The rows of R fall into a few groups, which share some directions, and each row is roughly a mix of its group's hidden directions.
R, 113 rows:
293	90	312	28	-41	-239	-252	296	93	-132	-162
-369	209	-94	106	124	-68	99	200	-4	-10	-429
243	80	65	-180	9	-159	131	-448	-293	-101	118
-2	-44	-33	-385	24	-102	122	269	76	-90	437
6	-148	-247	-245	-464	-288	61	46	-59	34	-53
257	290	19	74	-23	-136	348	54	310	195	-145
245	-168	356	224	-300	105	139	-220	102	81	62
292	233	147	84	-289	150	-246	110	204	-250	-53
-47	65	266	8	-438	-263	-3	-96	-35	325	6
-155	-114	-94	15	-110	98	-16	-121	591	-148	32
-244	-21	200	37	-401	179	123	84	352	-121	5
-199	73	94	31	-527	-76	-72	242	-228	18	-11
-214	124	-19	-96	-512	-259	132	171	75	-29	-37
-163	-80	48	228	-362	-85	-303	-179	-37	-115	-301
327	-44	-126	-73	439	-126	-32	157	269	-37	127
-242	-38	-83	339	-117	214	229	320	-23	32	238
31	-386	101	-332	169	254	50	-101	204	-137	133
64	11	-50	-397	95	-315	-207	79	264	-213	132
-232	-99	51	-202	172	-263	-81	-18	425	-139	203
-157	161	-171	111	-347	-166	-168	86	415	84	-4
109	65	160	-144	359	-212	23	208	-350	12	227
-146	-193	-275	-64	152	-145	141	191	219	-388	-131
16	-76	338	194	262	245	122	11	-20	-314	231
-28	-242	203	-338	-351	52	289	34	-100	-130	-48
170	-270	-150	235	-4	207	-344	-312	58	103	-50
116	193	246	41	406	-20	284	-271	52	-92	-104
-81	107	232	216	-115	221	347	282	-3	97	254
-495	58	-110	-105	-276	-41	90	-116	80	238	143
-115	-160	-60	262	-144	-161	22	47	-196	334	-380
361	-95	73	66	-228	-148	-20	-421	12	-71	220
-177	-137	334	21	13	-23	111	89	501	-142	-5
146	49	203	-194	203	-165	-218	90	253	-355	195
105	373	-196	-98	119	-381	-81	-280	104	-8	-28
-77	176	-78	-184	-302	75	38	118	491	57	148
24	-279	-244	-287	-299	76	-63	24	164	270	186
-52	397	70	-293	320	-76	132	158	-91	-113	-179
195	-115	-344	392	-28	-49	-161	116	151	175	-189
-356	182	-177	-301	273	8	117	-240	102	20	127
375	130	-107	287	360	-94	-21	-26	-86	-15	-237
159	41	-348	85	420	-37	-7	-162	31	304	44
-345	-50	28	-289	-284	-289	-11	108	-263	25	55
256	-53	29	376	-161	-29	129	110	394	46	176
285	-11	285	108	-171	90	-261	-47	-316	164	-215
-117	120	50	241	-147	238	119	198	-158	225	398
128	-157	171	123	-153	-139	113	-78	-163	-322	-421
-178	73	-29	58	-211	11	112	-392	-249	84	365
210	408	58	-107	343	-4	226	69	181	-116	98
92	146	107	395	-44	294	-278	283	103	-11	37
-3	7	467	-78	5	290	340	108	-79	-111	6
-137	-92	-118	313	121	-392	-287	108	-148	167	47
10	402	-94	149	-96	-192	163	292	112	299	39
134	17	65	282	156	482	249	-136	116	-22	27
137	-105	-189	-158	492	-27	262	44	5	184	131
-133	-108	-8	-138	-214	37	-307	-302	-232	-149	311
-94	131	245	-286	-238	-105	372	-240	100	-23	111
-84	-215	238	20	-109	-33	203	7	480	71	-235
31	371	127	302	-299	63	-83	190	258	27	64
322	33	30	316	162	388	75	20	54	-54	245
40	-250	-96	198	347	299	-267	207	66	29	-113
50	161	-58	-155	14	-334	-254	-182	300	256	-182
-248	-144	52	-133	-71	-289	-227	-195	360	-152	-145
53	75	124	-186	391	-35	313	-211	-280	87	115
-184	-154	165	-188	-364	304	10	189	81	92	242
-73	-63	271	142	-111	85	395	-152	386	48	40
120	75	-99	112	61	295	149	-59	-531	51	107
67	225	220	134	-114	-166	139	419	223	169	-138
-44	-147	-199	-109	-476	15	-274	100	-106	81	224
147	-269	-129	1	114	284	-284	-280	-276	-121	23
-252	-229	251	173	-61	-191	-103	68	394	-168	-78
-244	188	231	183	134	238	100	411	54	115	59
-365	-341	-202	-123	46	29	-338	-1	-141	-61	89
-221	-99	135	89	-218	255	146	109	-409	37	236
-61	109	400	54	104	336	278	262	43	49	48
429	15	-71	357	34	77	-202	80	81	-106	-257
-226	143	-95	-11	75	-80	-176	-498	191	197	-86
-260	257	189	83	153	292	372	130	25	92	70
-374	-253	-139	265	-72	-76	119	80	306	188	26
389	57	55	199	-50	199	-184	-158	-321	34	228
-194	-122	-119	-77	-236	-16	184	141	495	152	-68
15	-39	3	-226	22	-74	-86	102	494	-292	220
-254	-125	135	163	-348	-292	-138	297	83	26	-92
-1	331	-209	65	-115	-426	-55	-68	-283	-102	-65
101	-46	286	1	-1	350	-273	4	-182	337	-128
206	273	48	181	395	-49	86	-14	-361	60	44
-214	-189	-2	203	-344	202	30	-193	236	-118	-255
47	-131	318	-2	-18	456	159	244	198	43	3
-105	-75	-117	-91	-471	51	-116	87	374	137	107
-237	-278	40	-437	-39	58	151	-244	129	56	146
-32	-190	-243	75	-67	-153	-13	165	500	69	206
284	-60	-4	243	-314	-194	0	254	154	61	288
138	116	119	105	-334	84	-149	-259	414	-117	62
-68	205	-183	-89	25	-262	-197	62	-390	204	245
-266	6	-2	-464	108	9	-258	-110	-162	218	-63
-143	-42	-124	121	-233	-394	-417	125	-52	-18	-8
35	-286	114	266	-207	-23	-65	-164	241	70	-387
-166	194	-52	-311	29	-192	89	101	-312	271	252
-86	-303	-23	-139	351	150	-186	-283	-228	-107	107
52	259	-16	-111	140	10	-196	-220	490	-33	157
-86	-191	-179	-44	33	56	-375	131	-358	-49	-290
60	34	215	-59	410	232	36	-285	-198	11	238
9	-308	130	262	-281	118	-123	-235	-221	30	-247
106	43	-20	378	53	295	-374	242	95	24	30
223	164	-145	-273	69	-267	-80	-186	-255	-251	194
-429	-185	-108	-32	-283	189	299	-46	56	8	113
-357	317	128	61	-332	-127	-4	177	-122	-39	181
-115	103	-228	-3	-138	-398	-76	-276	309	-76	-134
26	5	54	75	-128	102	-216	-283	-529	49	-97
-97	-217	110	27	-65	-403	3	449	-77	80	-66
-20	-143	128	266	-100	84	141	82	455	112	-289
-10	462	-76	100	98	-213	329	91	133	-96	162
-44	-22	-24	116	-424	-51	-300	-129	279	-257	-73
1	61	-108	-240	227	-460	-201	155	82	117	182
128	-221	-124	-63	87	249	-53	343	-300	265	142

Here is one row of each group, with its name. Which group are the others in?
-297	108	211	161	-215	54	-238	-259	-244	-206	96 -> <24>
82	-99	-171	54	280	-62	163	135	378	159	-332 -> <30>
-41	157	-180	445	-27	75	-260	-61	-138	216	-232 -> <77>

22	136	33	-45	-422	453	161	-80	25	-121	-42 -> <24>
-189	-179	247	28	52	275	292	-231	304	39	-119 -> <77>
55	104	95	-109	158	-103	287	439	188	-243	-119 -> <77>
45	-166	-333	15	136	-178	-11	-139	-314	270	-270 -> <24>
574	-17	173	-68	79	-25	-142	153	194	-33	23 -> <77>
-56	-2	-105	211	-178	-304	-47	269	370	156	-188 -> <77>
4	170	-308	-219	199	-155	-62	150	224	31	377 -> <77>
-17	-107	255	-270	74	-46	479	-111	-13	-138	-190 -> <30>
118	291	-19	139	4	-198	226	-466	55	-156	24 -> <77>
106	220	-37	51	-159	-22	-229	26	-179	356	391 -> <77>
-91	-77	-144	16	-122	-246	38	141	-417	337	-188 -> <24>
